Each row is where one point has got to under a steady rotation. How many ticks took it there?
The counts run from 0 to 307.
[148 142 134  63 152 149 110 149 106 147 128 162 123 102 175 148 141  77
  91 116] => 13
[136 136 111 124 193 140 100 124 124 124 165 114 146 113 174  97  78  79
 106  96] => 192
[161 157 114  81 122 118 118 161 127 146  85 145 104 147 168 100 141  91
 113 117] => 143
[138 132 116 105 121  90  87 109  99 147 102 101 133 118 158 109 137 137
  91  61] => 178
[157 129 148 139 110 110 114 155  92  90 135 135 139 152 175  64 128 105
 122  95] => 263
[159 139 117  74 146 146 120 163  86 145 142 123 128 141 164 101 171 110
  94 101] => 237
[137 128 124 125 139 106  90 143  82  81 152  97 168 136 183 102 140 122
 122 104] => 131
[132 132 144 117 132 119 125 151 128 122 129 144 150 119 197 148 102  52
 129 123] => 299
[155 168  89 101 169 128 105 112 131 152 126 115 118 147 174  78 107 107
 112 128] => 101
[178 145 146 109 126 131 100 149 108 136 129 135 106 155 129  58 102 108
  97  88] => 83
[136 145  99  76 127 120 105 109  94 127  82 102 112 129 169 119 168 129
 100  89] => 49
[161 132 142 125 111 100 111 112 116 138 102 101 107 136 156  66 125 129
 104  52] => 45
[153 141 131  81 162 167 109 138 116 149 138 143 115 106 154 117 123  76
  79 104] => 103
[143 136 135  90  93  86 117 125 110 131  48 127 112 137 167 108 159 117
 113 112] => 293
[175 137 155  99 151 169 133 150 129 148 140 143 108 128 138  85 101  74
  92  80] => 82
[142 144 133  92 111 125 142 170 121 127  79 146 131 139 191 121 165  87
 137 120] => 53
[169 158  94 117 167 141  98 132 126 128 118 118 107 155 162  72  99  93
 124 121] => 212
[162 135  99 104 163 147 168 157  99 109 145 118 137 140 192 106 135  86
 144 101] => 57
[138 154 118 102 113  90  96 105 137 175  86 122 125 116 181 125 117  86
 105  83] => 29
[143 115 127 112  89  88 130 145 102 105  68 130 120 141 189 111 157 107
 132 102] => 203
[155 136 150 131 146 151 123 144 114  98 134 133 112 148 136  64  96  90
 110  88] => 61
[148 122 138 120 153 136  70 113 114  90 137 102 103 123 152  87  96 102
 100 103] => 175
[159 134 126 140 118 106 134 126 104  69  95 102 131 135 181  97 116 113
 140  93] => 2
[150 125 148 128 125 127 138 151 106 120 159 118 132 138 152  75 106 100
 119  65] => 284
[144 128 125 144  95  77 131 138 109  95  99 123 150 146 197 106 121 105
 141  84] => 225
[141 156 101 127 134 113 139  99 135 158 104 106 144 127 182 105 104  98
 127  77] => 118
[133  94 137 129 147 137 115 116  98  68 139 101 140 101 191 141 123  90
 112  86] => 244
[153 141 134  69 128 140 136 148 140 148  85 139 100 113 158 130 140  76
 103  97] => 142
[152 126 112  83 149 141 138 165  78 120 133 135 140 154 188 117 165  99
 114 115] => 147
[154 137 121 126 132 133 133 104 160 100  77  98  94 133 173  97 108 102
 116  81] => 249
[148 110 173 128 132 137 129 171 117  79 139 152 136 127 157 112  93  68
 118 111] => 150
[147 131 121  96 148 154 116 162 119  84 113 136 132 122 193 131 123  66
 128 158] => 167
[158 148 112  76 129 134 132 153 125 170  97 148 115 137 175 108 144  89
 107  90] => 254
[139 141  95 109 112  97 112 159 125 121  94 135 138 140 207 102 132  88
 156 133] => 54
[145 120 150  95  99 125  95 125 127 118  69 127  96 117 160 127 129  94
  91  92] => 180
[137 108 170 121 132 132 137 127 127  86 136 115 130 122 162 112 112  83
 108  49] => 22
[165 115 138  75 137 137 113 132  75 123 119 113 124 143 156 114 153 125
  83  65] => 87
[152 120 148 144 114 121 155 124 112  84 116 100 125 122 156 104 121 111
 122  50] => 134
[158 141 112 117 151 134 135 161  83  85 136 126 135 156 194  94 145  98
 140 130] => 280
[141 126 126 152 110  89 112 137 119  83  98 105 142 135 191  92 108 106
 147  98] => 114
[147 110 120 116 149 131 122 158  74  89 155 111 160 142 186  95 150 122
 122  92] => 19
[133 109 158 119 134 129 106 151  95 114 168 147 149 110 180 135 116  76
 109  95] => 261
[169 119 157 113 122 131 135 133 108 118 113 117 117 128 142  97 108 114
 100  37] => 44
[162 172 106 102 152 128  72 136 122 160 106 131 111 137 166  91 107  85
 111 136] => 234
[156 142 128 136 107  95 100 119 127 101  95  94 118 137 177  74 107 130
 120  87] => 24
[137 114 152  98  94  99  59 127 130 122  85 131 132  92 161 128 124  98
  99 101] => 68
[134 135 133 113 117  89  67 108 138 130  99 103 123 106 154  90 110 117
  93  92] => 46
[132 133 115 113 150 135 146 124 113  74  97 109 126 120 202 146 142  82
 141  95] => 206
[132 141 114 106 149 123 114 146 112  94 124 141 138 130 219 123 128  75
 146 156] => 55
[135 127 135 127 158 114  81 106 103  98 166 110 144 104 169  98  88 109
 102  81] => 42
[138 160 111 139 129  96 131 127 141 145 111 124 145 132 193 108  88  71
 143  88] => 97
[122 121 117 115 146 121 123 119 119  90 126  94 143 110 207 163 131  92
 129 102] => 94
[131 119 125  99 119  87  71 110  76 141 109 108 137 115 177 135 153 112
  90  85] => 200
[142 113 161  98  93 115 133 149 107 108  88 126 118 128 175 137 160 108
 112  83] => 202
[132 108 159 126 123 137 140 121 105  82 144 101 133 117 163 125 110  88
  98  61] => 133
[124 108 126 115 127  98  88 136  76 105 151 122 163 111 182 116 141 119
 108 101] => 110
[153 138 141  96 107 118 136 122 123 133  64 122  89 112 152 117 157 105
 102  85] => 292
[150 140 113  73 166 150  90 137 116 132 131 131 120 106 170 130 132  76
  88 134] => 124
[141 138 119  65 147 135 148 154 117 158  99 126 109 130 187 138 165  89
 116 100] => 275
[138 118 122 122 135 139 171 125 130  95 106  96 135 115 191 141 136  78
 142  79] => 95
[137 123 112  68 141 140 123 138 133 135  94 135 112 117 175 153 159  73
 106  96] => 163
[140 127 116 109 161 155 124 154 115  79 125 122 133 132 196 133 136  77
 127 148] => 56
[159 132 117 133 151 121 111 127  85 104 154 104 144 146 177  70 102 122
 122  80] => 41
[153 149 120 109 150 158 138 131 153 102  97 124  89 131 171  95  86  75
 132 104] => 99
[148 131 141  88 119 125 116 122 144 149  73 142 105  95 166 139 117  74
 102 108] => 30
[136 149 127 130 133 131 125 122 166 123 104 115 124 119 180 108  81  70
 134 109] => 98
[148 128 141 110 125 106  85 170  97 108 142 159 153 132 175 115 131  85
 130 147] => 16
[166 122 128 139 126 120 108 146  86  87 143 112 131 146 182  68 106 117
 135 100] => 152
[161 113 155  92 105 125 104 171  76  84 118 137 123 150 170  88 144 115
 117  97] => 241
[153 120 141 101 145 156 142 175 111  92 113 138 123 144 188 116 140  82
 129 129] => 279
[139 141 122  90 126 128 140 163 120 148  89 141 127 145 187 136 162  69
 128 104] => 164
[142 138 114  81 153 123  89 136 123 115 115 144 128 124 197 137 139  78
 104 165] => 145
[131 130 143 123 124 130 113 104 156 102  82 107 106 105 176 106  80  89
 129  88] => 248
[136 163  99 128 154 111 135 116 131 153 113 106 147 111 195 113  98  96
 118  85] => 230
[166 145 146 135 125 104 104 137 116 120 134 128 147 145 166  56  87 106
 115  83] => 285
[131 114 150 122  97 111 136 150 101  90 103 127 151 129 176 123 149  93
 134  69] => 224
[155 130 141 122 118 108  68 126 122 137 137 126 130 118 140  78  96 106
  76  84] => 307
[135 134 128 145 104  89 130 129 131 115 101 105 135 134 165  75 103 102
 132  60] => 135
[150 155 100 119 167 137 156 118 128 104 103  82 122 118 182 107 130 110
 120  61] => 117
[151 126 129 126 132 145 156 163 127 103 117 162 125 132 189 105 101  53
 140 123] => 300
[158 105 151  94 117 137 104 175  93  71 129 147 111 135 173 115 131  90
 107 129] => 129
[144 127 132 129 142 139 127 140 116 107 174 132 140 110 177 113  74  54
 117  91] => 171
[129 138 116 140 136  96 104  97 121  82 110  83 137 128 190  93 109 122
 128  91] => 3
[137  98 145 127 148 124  90 111 120  67 134  95 126 104 172 105 102 104
 108 104] => 265
[154 126 106 106 156 154 136 159 100  78 130 130 128 153 180 120 151  80
 129 132] => 168
[122 127 114 132 127  97  99 120 113  85 104 114 143 124 204 133 137 107
 153 132] => 93
[157 113 141 111 119 127 102 156  73  70 138 118 134 148 173  95 145 115
 119 119] => 130
[167 136 111 117 136 136 151 169 120  98 120 137 117 160 177  87 114  78
 153 122] => 301
[145 144 128 122 104  99 157 160 126 124 104 128 152 148 199 106 123  79
 157 102] => 75
[143 128 147 102 125 127 119 116 149 121  69 122  94 105 156 123 109  93
 107  77] => 270
[164 162 126  92 132 152 120 134 138 139  78 130  96 138 151  93 120  83
 115 116] => 121
[134 137 107  69 150 141 117 124 129 130  91 111 116 105 178 168 152  90
  99 125] => 274
[150 177  96 104 183 144  88 125 121 137 134  98 118 126 168  86  95  94
 103 122] => 213
[150 115 144  82 102 114  93 128 113  88  74 124  99 114 158 125 141 116
 106 106] => 69
[132 144 105  92 130 108 125 100 126 171  75 103 125 122 181 106 152 116
 108  74] => 28
[131 109 137  98 106  89  81 103 124 154  99 124 129 100 154 131 125  99
  98  74] => 179
[149 121 126 124 131 142 121 103 111  71 123  96 112 120 164 107 103 124
 118  71] => 266
[147 141 112  82 125 114 123 162 115 163  94 126 146 135 186 124 170  90
 124 114] => 276
[130 116 161 143 134 110  99 121 109  91 156 122 150 107 172 119 101  86
 116  79] => 21
[150 123 127 127 140 119 142  97 106 113 125  87 131 136 168  88 128 131
 116  49] => 267
[145 106 132  88 114  90 102 136  79 138 114 123 147 126 154 123 164 120
  86  81] => 88
[164 132 148 114 159 167 134 147 122 123 144 131 114 119 151  98  98  82
 101  70] => 193
[177 147 153 112 141 144 120 140 115 153 144 134 122 141 151  76 107  97
  95  56] => 194
[146 140  97 102 139 119 157 154  99 116 118 128 145 143 204 140 170  90
 146 119] => 297
[124 127 105 100 124  98  93 108 114 109  78 117 140 110 201 142 150 115
 135 142] => 183
[148 143 120 121 132 130 160 113 139 135  80  94 120 120 171 107 118 103
 111  58] => 6
[150 137 107 125 141 127 179 131 113 109 121 108 130 125 203 118 140  90
 161  80] => 207
[162 139 100 118 158 147 149 147 118 107 126 116 125 156 183  76 123 102
 141 125] => 190
[149 152  92  93 161 118  71 135 118 136 115 133 122 131 172 111 122  92
  97 145] => 123
[150 135 147  91 121 117  60 152 106 127 127 143 135 126 154  92 134  92
  99 125] => 106
[158 174  80  75 153 122  97 124 124 147 106 122 123 150 186 102 144 103
 122 147] => 11
[152 120 124 102 158 142  84 101 106  94 141 108 128 107 159 113 110 114
  71  93] => 64
[139 154 103  74 162 122  82 127 118 154 126 122 142 107 174 132 138  78
 115 125] => 12
[155 133 126 106 153 123 107 110 101 130 128  93 121 145 148  92 135 138
  79  57] => 177
[136 149 131  96 145 122 109 118 128 164  95 132 111 108 171 146 121  71
  95  89] => 141
[153 141 141 102 144 133 127 124 168 140  85 140 100 112 162 124  87  64
 103 103] => 120
[150 121 120  81 147 159 112 153 104 103 124 137 123 123 182 137 149  87
 102 148] => 146
[135 101 174 129 102 128 138 134 109  87 117 125 145 116 176 130 133 100
 122  81] => 112
[167 112 137  99 149 156  88 112 117  84 121 109  98 117 139 105 118 114
  85  76] => 176
[138 116 147  99 113 110  79 161 101 122 142 151 147 112 171 123 131  77
  91 110] => 239
[130 131 132 153 102  90 109 101 130 116 103 108 147 119 184 102  93 100
 128  81] => 247
[171 135 133  79 160 156 126 131 102 150 130 128 117 131 143 100 142  97
  81  75] => 215
[165 143 122  83 130 119 100 150  88 160 130 139 126 143 151  82 143 101
  82  75] => 216
[141 145  99  83 134  95 106 100 118 143  91  99 125 124 180 116 157 129
 113 111] => 161
[146 118 138 126 158 139  97 110 103  83 152 101 126 110 156 122  95 105
  92  76] => 154
[155 133 136 124 151 151 148 149 137  87 112 131 106 134 175 107 118  75
 132 123] => 189
[144 116 152 117 142 131 115  99 100 110 141 112 124  96 146 104  99  96
  89  59] => 43
[154 142 124  86 127 126 121 178  96 154 129 137 148 133 165 107 153  98
 103 101] => 126
[166 134 130 123 133 136 106 133  99  95 131 108 109 155 153  52 108 120
 105  95] => 62
[157 120 139  93 128 107  93 141  70  90 115 118 131 136 163 108 159 119
  96 108] => 220
[157 139 134  96 111 113 123 182  98 140 123 156 151 142 170  82 138  88
 121 124] => 15
[156 126 114 102 150 114 116 165  69 115 152 135 166 137 183 100 158 113
 116 110] => 259
[129 131 141 126 112  96  98  88 146 133  97 111 112  90 173 108  90  95
  99  64] => 269
[168 148 133 110 121 118  93 148 106 149 138 132 130 151 128  53 105 109
 112  83] => 195
[134 106 157 134 110 128 139 134 121  73  99 115 125 132 178 111 125 102
 116  88] => 1
[144 132 111  82 120  89  87 128 122 129  73 124 117 120 188 127 136 111
 130 137] => 294
[166 145 139  68 139 147 114 154 111 154 130 140 114 135 136  95 122  91
  88  91] => 104
[138 148  98  81 146 112  96 140 110 136 103 129 146 135 193 125 137  91
 120 151] => 33
[158 110 141  87 154 147  75 134 104 101 131 118 102 123 139 127 143 121
  69 101] => 86
[138 152 116 126 128  98 125 144 141 113 100 132 149 129 204 116  97  75
 147 124] => 76
[136 132 135 137 119 101  88  98 135 106 103 111 119 116 171 106  89 106
 119  85] => 136
[137 118 136  85 105 124 146 148 118 126  84 153 118 120 182 158 147  74
 120  97] => 52
[157 131 137  94 141 128  53 118 112 118 117 123 121 106 158  96 107 108
  80 129] => 85
[146 134 141  84 128 142 103 167 131 109 112 161 128 122 189 130 117  62
 126 146] => 278
[143 146 112 143 125 126 171 144 119 120 106 109 138 134 186 123 132  93
 152  69] => 96
[130 134 112 111 128 120 111 165 121 124 111 159 136 121 191 115 128  69
 134 154] => 166
[105 106 122 141 135 117  95 120  97  87 156 113 156  97 185 118 112 103
 110  82] => 132
[151 161 110  83 119 118  98 143 123 166  91 150 119 137 166  95 126  88
 114 118] => 255
[135 131 115  80 136 131  91 135 121  95  78 114 127 111 195 155 147  97
 130 137] => 295
[148 167  89 119 163 111 149 110 130 122 108  99 123 128 193  96 130 105
 135  89] => 229
[138 158 101 113 118 108 122 114 143 169  76 117 127 131 176  91 104  89
 120  76] => 7
[128 129 102  83 140 105  92 110 129 143  92 116 131 100 193 152 141  95
 105 111] => 162
[151 105 175  92 110 140  97 167  96  96 123 159 123 123 166 122 130  82
 103 104] => 240
[160 152  90 122 164 141 144 135 105 125 141 112 127 154 180  82 121 101
 125  91] => 79
[123 145 115 133 136 122 129 133 156 145 127 133 146 117 193 115  79  59
 131 100] => 209
[154 144 114  74 167 160 101 137  98 117 115 127 101 127 158 121 148  90
  89 129] => 236
[156 176 103  87 150 126 102 140 123 134  87 138 108 157 176  81 132 101
 112 122] => 122
[131 143 107  89 133  93  94 113 115 153  93 111 140 113 185 137 181 104
 116  96] => 50
[146 135 127 114 146 138 149  99 130 109 100  99 118 122 182 123 118 102
 114  64] => 5
[126 132 127 102 126 101  77  97 117 147 112 105 128  99 159 125 127 115
  96  69] => 290
[144 138 129 106 153 142 130 112 148 154 111 116 113 105 170 129  99  60
 113  86] => 231
[140 155 132  86 143 147 148 127 144 154 102 128 103 113 154 129 129  79
  98  89] => 253
[148 144 138  95 109 107  65 143  94 149 125 148 142 123 144  84 118  95
  91 116] => 217
[139 138 124 121 132  84 119 101 113 124 111  98 140 107 157 100 106 124
 115  49] => 268
[136 130 127 136 146 110  84 115  98  84 156 100 156 132 192  89  99 100
 120 106] => 153
[146 149 114 109  97 104 121 170 114 149  86 154 129 155 190 126 143  90
 140 134] => 165
[145 136 116 117 150 114  60 115 107 123 144 108 130 113 154  74  96 112
 100  98] => 63
[151 159 106  99 172 143  79 116 125 153 142 117 133 115 165 104 105  77
 101 119] => 102
[168 142 146 132 130 122 121 151 116 115 138 124 127 161 154  54  99 103
 120  94] => 173
[141 123 136 113 131 132  99  86 150  83  79 103  97 115 165 113  85 105
 102  83] => 137
[147 132 129 113 111 119 165 161 123 106  93 139 148 122 201 139 149  81
 140  88] => 74
[152 132 119  84 120 114  94 161  81 161 148 140 154 128 172 114 150  97
  96  96] => 238
[120 105 160 117 116 108 111 130 101  98 135 126 160 107 175 148 127  86
 116  77] => 111
[132 125 122  84 140 141 143 142 115 100 104 121 111 121 197 155 164  88
 123 126] => 296
[153 134 129 119 164 149 137 134  98 127 161 109 121 138 147  83 121  92
  96  56] => 305
[155 102 162 119 116 124 130 178 102  86 139 144 147 136 170  98 119  92
 116  82] => 262
[160 151 134 110 141 148 143 132 147 145  97 137  90 130 164  98 108  71
 122  86] => 232
[146 156 114  98 115 113 101 107 155 154  81 113 113 113 181 118  90  75
 118 111] => 8
[154 148 119 139 144 127 120 146 120 135 164 120 169 129 177 104  79  68
 123  97] => 59
[163 137 138 133 149 148 127 149 103  65 150 110 133 142 171  68 122 104
 128  96] => 40
[145 153 106 132 142 103 151 125 127 135 117 112 163 121 202 109 113  75
 146  91] => 208
[149 153 113  95 149 129 130  96 128 120  95  94  98 119 159 116 147 121
 118  61] => 27
[141 127 133 150 123 116  74 131  95  81 138 118 151 135 182  77  93 111
 131  89] => 264
[158 142 130 122 129 126 112 142 104 158 143 112 138 144 139  62 106 103
  93  62] => 306
[171 166 114  94 133 132 115 152 145 162  94 130 108 148 167  69 113  89
 118 105] => 233
[129 106 135 125 122 110  76 121  89  67 146 101 133 117 188 116 122 110
 109 120] => 243
[135 120 122 122 156 132 111 132 107 101 176 131 152 113 179 122 105  63
 106 104] => 282
[148 118 133  74 145 144 102 161 116 106 106 144 106 131 174 134 141  72
 108 151] => 257
[139 104 144 127 128 129 161 127 103  79 126  99 146 123 172 116 126 102
 123  55] => 245
[153 115 152 119 137 126 105 166 115 106 162 145 155 117 183 110  97  62
 131 118] => 38
[160 143 131  78 110 132 128 156 137 128  69 144  91 129 168 122 133  86
 117 125] => 31
[152 114 135 138  89  95 134 141 120  83  96 122 135 136 175  97 139 110
 139  92] => 113
[151 115 160  87 114 130  64 152 103 116 119 150 116 105 141 110 121  91
  84 112] => 218
[147 125 144  86  99 126 106 134 119 107  58 119  93 133 170 127 159 116
 112  92] => 181
[152 153 108 123 154 129 151 154 108 128 161 120 153 143 186  96 117  86
 136 103] => 58
[161 101 143 126 146 149 111 162  88  63 139 132 133 141 174 108 147 103
 113 116] => 18
[152 134 123 108 149 141 133 103 129  97  77  97  91 129 169 110 120 117
 114  95] => 138
[151 132 133  91 128 117 109 126  90 151 120 115 122 123 142  92 142 128
  89  61] => 66
[149 154  97 129 151 134 113 144 111 104 145 125 148 154 188  68  98  89
 146 126] => 302
[138  99 170  97  99 105  92 138 117  97  99 138 120 115 169 146 131  94
 112  93] => 90
[156 146 128 103 189 167  93 119 121 141 151 129 107 127 150 116 105  77
  84 109] => 214
[139 130 120 129 160 149 125 133 141  81 111 122 119 116 201 118  91  59
 125 135] => 77
[147 104 150  89 137 132  60 148  99  94 123 144 104 122 159 118 135 102
  84 137] => 107
[115 120  96 110 136 105 104 123 111 108  96 115 144 110 203 161 154  91
 126 120] => 72
[156 127 139  93 145 146  59 131 107  97 119 120  96 115 142 102 120 103
  79 102] => 197
[144 101 174 131  96 110 114 145 104  72 124 118 144 118 183 133 119  84
 119  88] => 0
[142 134 104 138 180 134  98 128 115  98 152 116 147 133 186  93  91  77
 118 113] => 303
[145 109 132 116 134 136  78 155 106  77 145 138 128 109 188 127 110  81
 115 142] => 17
[144 135 130 100 109  88  71 122 107 149  98 129 134 109 146  96 132 121
  92  73] => 67
[128 146 121  94 122 118 100 167 118 155 109 150 158 125 183 120 130  62
 133 140] => 277
[124 149  88  86 152 106  82 108 130 141  79 109 116 109 189 144 138 110
 109 123] => 273
[140 134 124 131 142 109  78  88 132 104  95  88 112 113 175  98  93 112
 105  96] => 25
[167 144 123  86 119 108  99 160  93 162 125 142 129 151 154  85 139 101
 106 104] => 105
[157 158 106  84 118 109 111 160 118 134  83 138 113 154 196 110 166 109
 128 144] => 32
[160 148 111 126 173 160 148 137 126  97 117 120 109 144 190 102 132  85
 129 117] => 78
[154 131 115  70 136 149  96 113 121  96  78 100  89 120 161 135 154 105
  96 101] => 48
[152 129 115 107 137 126 148 172  87 128 145 142 159 142 184 105 146  88
 131  99] => 36
[131 138 111 121 127 102 140 150 104 144 114 131 167 129 207 128 147  71
 143 117] => 298
[138 129 124 118 169 160 120 115 114  99 169 119 128 108 159 107  87  80
 104  81] => 304
[142 112 148 113 122 113  88 160  93 108 134 154 137 123 173 127 120  71
 112 140] => 128
[166 149 130 105 146 113  62 138  98 133 130 123 120 151 157  59 114 109
 101 108] => 84
[143 130 148 112 116 118  79  94 131 116  76 114 106 102 160 108  99 100
  98  88] => 158
[144 121 123  95 145 134 157 137 110 105  95 132 123 126 192 158 158  82
 123  93] => 185
[131 135 130 136 140 142 128 110 127  72  95 106 117 119 197 130 104  86
 137 105] => 227
[135 128 121 131 160 139 148  92 142  75 106  90 108 122 193 123 112  95
 122  95] => 116
[121  98 152  92 112  99  98 122 100 122 114 126 128  98 169 145 140  97
  99  82] => 201
[154 127 141 101 113 128  64 111 132 103  88 109  95 118 154 113 113 109
 100 115] => 47
[135 145 108 127 128  96 124 156 132 134 114 137 144 115 202 115 119  58
 153 116] => 187
[142 138 121 114 149 142 108  91 135 104  95  86  89 111 162 126 110 102
 102  88] => 26
[131 136 109 112 131 110 160 162 109 135  96 131 155 138 201 122 147  85
 139  97] => 186
[159 131 117  68 154 158 118 159 100 134 131 138 115 132 155 132 165  80
  97 106] => 125
